In the rows, 128 means zero.
One turn moves each row of this set onto another row. After a few examples, where does it send each row asked below?
J761: 137, 146, 148, 114, 155, 145, 99, 132, 126, 96, 127, 128, 122, 125, 147, 140, 163, 151, 137, 97, 134, 127
J977: 104, 159, 114, 132, 157, 135, 116, 145, 109, 118, 125, 116, 125, 117, 123, 143, 134, 124, 155, 134, 124, 118
J468: 100, 174, 154, 79, 150, 134, 107, 141, 141, 111, 142, 143, 144, 122, 127, 134, 122, 136, 125, 119, 123, 121
J103: 131, 172, 134, 114, 128, 154, 124, 136, 114, 109, 112, 127, 126, 178, 129, 164, 136, 142, 104, 121, 108, 136
J590: 123, 128, 151, 97, 145, 158, 119, 135, 120, 96, 123, 133, 121, 129, 135, 137, 160, 139, 144, 90, 130, 142
J728: 124, 169, 142, 115, 118, 157, 111, 121, 125, 120, 114, 134, 117, 169, 147, 165, 131, 162, 122, 108, 120, 128
J854: 111, 189, 123, 144, 142, 145, 117, 150, 111, 120, 121, 116, 111, 142, 147, 140, 136, 125, 137, 138, 115, 109
J727: 123, 163, 126, 104, 161, 164, 123, 117, 124, 122, 112, 131, 121, 121, 150, 130, 153, 136, 131, 113, 145, 158
J885: 134, 167, 141, 122, 119, 165, 122, 133, 107, 118, 123, 147, 124, 172, 154, 141, 123, 134, 126, 114, 94, 139
J215: 128, 161, 119, 116, 131, 171, 116, 123, 109, 110, 119, 146, 129, 173, 139, 147, 138, 149, 123, 95, 112, 121
J212: 106, 198, 146, 95, 131, 145, 127, 150, 103, 98, 113, 113, 108, 150, 130, 107, 124, 144, 132, 107, 124, 139
J929: 111, 152, 154, 119, 136, 141, 110, 137, 127, 132, 155, 148, 118, 138, 129, 131, 114, 132, 134, 121, 94, 105
J273: 118, 160, 122, 105, 144, 154, 116, 138, 112, 107, 111, 113, 140, 172, 140, 163, 131, 124, 110, 105, 122, 143
J528: 116, 160, 112, 139, 140, 141, 99, 159, 108, 118, 136, 106, 125, 131, 131, 135, 120, 124, 131, 141, 120, 131
J867: 103, 164, 155, 93, 137, 136, 115, 145, 140, 122, 139, 150, 127, 129, 107, 148, 125, 141, 130, 136, 106, 116
J989: 124, 143, 136, 133, 126, 154, 109, 113, 114, 98, 117, 129, 109, 172, 132, 152, 129, 152, 118, 108, 117, 131
J936: 106, 150, 157, 106, 125, 145, 102, 122, 138, 104, 132, 162, 117, 127, 121, 134, 120, 156, 148, 126, 116, 127
J733: 95, 148, 157, 97, 122, 147, 114, 128, 140, 130, 136, 145, 114, 139, 121, 153, 121, 153, 139, 111, 117, 114
J205: 104, 179, 149, 105, 120, 151, 133, 141, 108, 78, 122, 110, 107, 130, 135, 127, 121, 148, 104, 128, 125, 144
J495: 126, 147, 141, 124, 132, 151, 117, 126, 115, 110, 121, 117, 119, 159, 129, 167, 106, 149, 105, 125, 115, 150
J21: 114, 179, 143, 96, 118, 159, 136, 149, 101, 95, 139, 129, 126, 133, 130, 100, 120, 136, 113, 123, 117, 147
J65: 128, 165, 108, 129, 161, 149, 113, 151, 110, 115, 115, 121, 115, 127, 141, 132, 130, 105, 138, 127, 121, 111
J870: 111, 150, 133, 104, 169, 154, 125, 114, 126, 125, 131, 121, 112, 115, 134, 123, 151, 134, 119, 105, 145, 136
J862: 108, 152, 128, 123, 168, 163, 119, 123, 124, 129, 127, 122, 115, 117, 140, 116, 147, 124, 117, 110, 146, 131
J975: 119, 191, 141, 100, 135, 155, 152, 129, 93, 88, 121, 130, 125, 137, 136, 112, 140, 142, 120, 110, 124, 136
J77: 121, 173, 152, 99, 126, 162, 138, 151, 101, 103, 115, 123, 107, 122, 149, 106, 114, 120, 129, 123, 131, 146
J4: 96, 160, 130, 125, 133, 139, 107, 154, 120, 99, 119, 105, 110, 115, 129, 150, 118, 134, 135, 148, 124, 139
J343: 124, 180, 137, 91, 144, 163, 145, 142, 105, 96, 121, 142, 115, 125, 138, 101, 129, 115, 123, 112, 119, 122
J928: 122, 131, 152, 103, 139, 153, 125, 134, 134, 100, 127, 142, 128, 127, 134, 144, 157, 133, 147, 89, 123, 127
J904: 124, 184, 148, 107, 135, 151, 146, 122, 111, 86, 116, 129, 102, 128, 137, 106, 121, 132, 115, 126, 132, 140
J202: 132, 148, 124, 125, 144, 153, 102, 121, 101, 112, 115, 129, 122, 170, 142, 153, 137, 134, 107, 109, 103, 134
J504: 141, 150, 147, 119, 144, 148, 112, 129, 132, 96, 124, 133, 129, 136, 151, 149, 163, 145, 134, 91, 127, 121
J345: 114, 159, 165, 101, 132, 141, 113, 130, 135, 111, 138, 145, 124, 122, 122, 145, 100, 158, 121, 136, 115, 142
J775: 115, 166, 131, 111, 156, 175, 126, 124, 122, 121, 113, 138, 124, 119, 151, 113, 149, 128, 125, 113, 145, 153
J193: 105, 155, 135, 103, 140, 154, 105, 131, 132, 122, 142, 163, 130, 131, 121, 134, 129, 148, 147, 109, 111, 101
J126: 107, 160, 120, 120, 157, 140, 90, 159, 119, 116, 128, 115, 148, 130, 137, 148, 121, 124, 143, 128, 132, 132
J469: 113, 154, 121, 135, 151, 139, 119, 136, 119, 112, 112, 114, 102, 120, 127, 137, 117, 112, 145, 143, 132, 132
J475: 116, 167, 156, 84, 137, 130, 101, 135, 134, 131, 132, 144, 119, 142, 122, 128, 102, 143, 141, 110, 103, 136
J855: 133, 164, 136, 109, 138, 138, 103, 129, 116, 126, 116, 118, 114, 178, 133, 146, 110, 140, 121, 99, 105, 142
J583: 107, 154, 157, 87, 141, 144, 104, 128, 127, 115, 138, 168, 128, 120, 125, 124, 127, 140, 134, 123, 100, 127
J286: 93, 182, 149, 102, 123, 162, 154, 147, 106, 108, 127, 137, 110, 138, 131, 113, 131, 122, 134, 123, 109, 124
J165: 97, 176, 126, 118, 146, 131, 103, 161, 112, 119, 113, 101, 107, 139, 122, 130, 121, 131, 155, 122, 125, 128
J182: 122, 162, 134, 133, 147, 142, 110, 154, 108, 118, 123, 100, 101, 120, 147, 125, 115, 116, 130, 131, 134, 121
J567: 108, 174, 150, 86, 138, 157, 132, 143, 103, 89, 134, 122, 141, 147, 135, 113, 123, 137, 105, 98, 131, 140

J193 moves to J65
J286 moves to J929
J504 moves to J775
Now find these:
J77 moves to J733
J495 moves to J205
J870 moves to J761
J977 moves to J202
J103 moves to J21
J468 moves to J126
J475 moves to J165
J936 moves to J469

One turn moves each row of this set onto another row. After a few examples, where does it send each row asked below?
J341: 131, 151, 123, 138, 114, 104, 133, 140, 142, 117, 124, 145
J333: 129, 124, 124, 135, 126, 112, 129, 103, 138, 144, 96, 106
J70: 118, 120, 137, 133, 147, 129, 117, 116, 114, 168, 115, 113
J406: 125, 147, 121, 116, 87, 122, 128, 124, 138, 133, 117, 145
J720: 133, 146, 138, 145, 144, 127, 142, 143, 112, 124, 132, 144
J541: 118, 136, 118, 116, 88, 127, 141, 133, 137, 134, 120, 137
J796: 138, 148, 126, 141, 113, 110, 130, 134, 137, 108, 113, 136
J314: 106, 127, 131, 109, 105, 122, 112, 128, 107, 134, 140, 126
J8: 137, 130, 140, 132, 125, 137, 107, 132, 109, 144, 149, 151
J326: 130, 149, 135, 143, 141, 114, 135, 146, 121, 127, 140, 150
J462: 103, 140, 131, 104, 105, 127, 124, 126, 107, 143, 136, 135
J398: 128, 135, 137, 129, 128, 125, 111, 139, 114, 145, 155, 154
J482: 141, 128, 136, 151, 151, 124, 114, 115, 129, 155, 106, 121
J546: 122, 117, 127, 125, 119, 131, 114, 110, 133, 172, 108, 116
J402: 136, 127, 130, 145, 145, 125, 146, 111, 133, 152, 101, 117
J675: 112, 141, 119, 115, 94, 113, 136, 137, 139, 134, 130, 141
J219: 138, 155, 139, 141, 138, 132, 139, 137, 115, 135, 131, 157
J151: 144, 119, 135, 146, 148, 126, 117, 105, 125, 157, 114, 121
J834: 132, 142, 141, 126, 126, 127, 99, 124, 103, 138, 145, 149
J998: 127, 114, 124, 125, 118, 129, 127, 102, 135, 167, 108, 115
J353: 119, 127, 124, 131, 122, 114, 123, 111, 139, 149, 92, 104
J233: 120, 114, 134, 128, 142, 125, 122, 104, 114, 162, 118, 109
J658: 107, 133, 129, 110, 105, 114, 112, 133, 117, 140, 148, 138
J919: 132, 133, 127, 146, 140, 124, 141, 120, 141, 155, 93, 118
J163: 128, 161, 128, 135, 120, 108, 136, 131, 127, 110, 112, 138

J462 moves to J834
J233 moves to J151
J675 moves to J658
Now find these:
J8 moves to J720
J546 moves to J70

One turn moves each row of this set onto another row. After a few examples, where does it send each row asked below?
J227: 147, 115, 113, 136, 125, 125, 96, 149, 120, 121, 117, 141, 112
J950: 121, 126, 127, 125, 105, 133, 144, 134, 111, 131, 116, 103, 130
J514: 161, 128, 120, 139, 142, 136, 110, 124, 120, 135, 99, 132, 127
J986: 114, 141, 124, 118, 118, 132, 142, 109, 105, 117, 121, 140, 146
J547: 141, 110, 149, 127, 153, 103, 120, 124, 134, 136, 147, 134, 138
J934: 113, 135, 132, 109, 110, 134, 132, 117, 113, 122, 104, 141, 139
J344: 126, 123, 122, 119, 130, 124, 134, 114, 116, 112, 111, 171, 140
J267: 149, 119, 145, 104, 135, 129, 118, 136, 140, 131, 138, 133, 148
J981: 129, 116, 123, 138, 167, 104, 139, 113, 129, 142, 137, 127, 131
J59: 158, 119, 115, 138, 136, 134, 107, 113, 123, 133, 99, 130, 134
J925: 118, 111, 109, 154, 137, 116, 136, 104, 98, 138, 128, 133, 123
J349: 119, 98, 116, 131, 112, 103, 104, 145, 127, 139, 130, 142, 118
J969: 139, 132, 135, 115, 116, 129, 151, 127, 109, 128, 123, 105, 134
J643: 145, 125, 119, 134, 112, 114, 135, 140, 117, 146, 137, 99, 134
J812: 140, 124, 117, 128, 116, 123, 127, 133, 115, 151, 137, 95, 129
J756: 138, 113, 160, 127, 151, 118, 130, 121, 136, 142, 130, 134, 142
J450: 113, 117, 133, 154, 149, 117, 134, 110, 121, 148, 139, 133, 142
J284: 129, 118, 103, 126, 123, 117, 106, 150, 116, 139, 130, 150, 106
J88: 145, 124, 143, 98, 141, 118, 120, 137, 142, 127, 132, 133, 143
J207: 115, 118, 104, 155, 142, 110, 135, 108, 104, 132, 125, 125, 125
J598: 140, 106, 108, 138, 129, 129, 104, 138, 138, 139, 101, 145, 124
J41: 110, 102, 117, 115, 119, 109, 130, 142, 120, 132, 156, 142, 125
J448: 136, 138, 126, 115, 105, 119, 155, 124, 104, 134, 122, 122, 136
J167: 149, 110, 99, 138, 121, 131, 109, 145, 125, 128, 108, 132, 117
J356: 125, 111, 107, 115, 110, 108, 104, 143, 118, 131, 129, 153, 116
J109: 132, 140, 124, 124, 109, 132, 147, 121, 110, 111, 117, 136, 150
J565: 109, 112, 122, 122, 122, 108, 125, 145, 112, 129, 156, 145, 121
J945: 129, 115, 118, 153, 164, 118, 130, 111, 126, 145, 135, 139, 137
J39: 134, 121, 138, 131, 161, 103, 120, 115, 137, 126, 140, 131, 147
J299: 120, 116, 127, 115, 132, 132, 128, 112, 114, 107, 115, 165, 136

J344 moves to J565
J167 moves to J945
J448 moves to J227
Now find these:
J450 moves to J934
J59 moves to J925

One turn moves each row of this set onto another row. After a few examples, where does it send each row asked below?
J175: 151, 129, 130, 131, 137, 119, 138, 128, 120, 139, 132, 126, 99, 141, 157, 104, 124, 105, 125, 118, 129, 120, 135, 160, 107, 129, 145, 117, 105, 115, 145, 132
J964: 146, 108, 111, 130, 129, 120, 114, 131, 134, 124, 141, 136, 128, 125, 128, 132, 142, 134, 125, 118, 134, 152, 95, 135, 101, 104, 133, 137, 124, 111, 145, 146
J248: 146, 113, 126, 128, 113, 125, 122, 105, 140, 147, 111, 111, 117, 132, 129, 133, 151, 140, 105, 125, 132, 123, 126, 120, 89, 120, 126, 124, 104, 140, 131, 144
J339: 110, 140, 133, 108, 112, 108, 151, 132, 134, 131, 148, 121, 113, 126, 152, 100, 114, 134, 120, 116, 129, 106, 133, 125, 97, 129, 138, 91, 91, 126, 142, 126
J237: 129, 119, 137, 140, 116, 132, 106, 164, 118, 134, 144, 108, 111, 115, 138, 108, 130, 87, 147, 133, 122, 148, 127, 113, 122, 129, 144, 126, 154, 122, 161, 126
J69: 112, 120, 128, 123, 86, 129, 122, 159, 119, 123, 132, 119, 124, 116, 136, 127, 141, 106, 135, 149, 114, 125, 147, 102, 115, 106, 147, 108, 141, 163, 158, 116
J956: 117, 141, 126, 111, 107, 128, 133, 157, 112, 118, 130, 105, 134, 113, 145, 126, 121, 122, 136, 161, 133, 142, 159, 95, 112, 126, 156, 131, 129, 140, 155, 111
J910: 96, 117, 139, 108, 108, 117, 123, 160, 116, 139, 154, 115, 116, 130, 128, 111, 120, 110, 137, 127, 126, 141, 120, 97, 124, 125, 143, 87, 134, 120, 152, 126
J533: 133, 141, 129, 140, 131, 122, 120, 121, 150, 125, 131, 138, 124, 118, 133, 133, 159, 133, 119, 122, 110, 115, 109, 114, 94, 122, 114, 123, 110, 169, 142, 147
J131: 138, 115, 137, 116, 107, 130, 129, 146, 106, 145, 125, 120, 112, 144, 129, 130, 137, 83, 134, 146, 129, 133, 137, 128, 130, 113, 159, 105, 140, 133, 144, 119
J594: 129, 135, 128, 147, 128, 123, 119, 144, 137, 123, 153, 114, 105, 100, 161, 91, 115, 125, 133, 107, 117, 128, 129, 131, 89, 142, 130, 118, 110, 123, 164, 128
J602: 115, 147, 130, 114, 108, 119, 131, 134, 166, 121, 145, 112, 159, 118, 127, 125, 132, 123, 118, 140, 141, 119, 103, 105, 90, 115, 127, 132, 113, 129, 126, 146
J802: 123, 151, 144, 111, 129, 126, 137, 160, 101, 120, 130, 136, 125, 109, 146, 129, 121, 113, 147, 153, 134, 150, 126, 100, 124, 138, 150, 110, 113, 135, 152, 107
J393: 131, 133, 135, 131, 132, 129, 110, 117, 157, 146, 141, 110, 119, 108, 121, 129, 132, 137, 105, 112, 123, 129, 105, 117, 83, 141, 120, 106, 114, 136, 142, 144
J624: 133, 125, 110, 137, 113, 126, 131, 129, 131, 125, 129, 109, 113, 132, 151, 113, 127, 130, 119, 121, 108, 113, 164, 141, 85, 114, 142, 106, 111, 154, 158, 120
J245: 151, 127, 126, 130, 134, 121, 118, 118, 147, 137, 150, 133, 110, 119, 138, 130, 152, 121, 108, 121, 130, 121, 106, 135, 104, 126, 130, 151, 120, 131, 144, 161
J722: 101, 130, 122, 107, 130, 112, 132, 162, 102, 121, 139, 127, 121, 125, 141, 115, 119, 135, 138, 141, 134, 154, 143, 107, 128, 125, 152, 119, 136, 117, 157, 122
J416: 142, 115, 118, 145, 125, 127, 113, 126, 140, 128, 94, 121, 144, 140, 125, 130, 148, 126, 124, 133, 131, 143, 119, 133, 92, 101, 127, 127, 121, 134, 133, 138
J822: 110, 137, 158, 120, 99, 121, 132, 164, 119, 129, 128, 132, 125, 113, 147, 109, 136, 86, 146, 151, 134, 123, 116, 94, 130, 125, 138, 111, 121, 138, 141, 124
J413: 139, 131, 133, 120, 122, 130, 117, 131, 149, 130, 151, 120, 139, 104, 123, 134, 124, 127, 123, 123, 139, 148, 80, 113, 87, 127, 129, 114, 105, 113, 138, 135
J884: 123, 147, 124, 129, 129, 125, 124, 133, 156, 117, 122, 133, 158, 140, 122, 138, 146, 114, 120, 141, 120, 120, 112, 123, 94, 101, 126, 115, 118, 160, 131, 143
J389: 136, 158, 140, 140, 117, 120, 145, 139, 138, 117, 128, 132, 120, 114, 168, 102, 134, 103, 134, 135, 120, 97, 136, 131, 98, 129, 133, 125, 94, 154, 144, 125
J132: 120, 141, 139, 119, 121, 107, 136, 118, 157, 139, 130, 121, 126, 128, 132, 112, 149, 135, 111, 123, 139, 106, 110, 114, 103, 129, 118, 135, 113, 127, 120, 157
J798: 122, 147, 127, 105, 140, 126, 135, 154, 105, 124, 137, 127, 128, 142, 137, 136, 122, 101, 131, 158, 127, 143, 151, 122, 127, 124, 163, 116, 133, 141, 154, 120
J478: 121, 139, 135, 134, 142, 132, 116, 161, 108, 127, 112, 111, 127, 120, 141, 115, 116, 108, 142, 150, 132, 160, 149, 112, 116, 139, 149, 122, 137, 128, 157, 115

J132 moves to J533
J624 moves to J175
Now find these:
J910 moves to J822
J956 moves to J798
J964 moves to J413

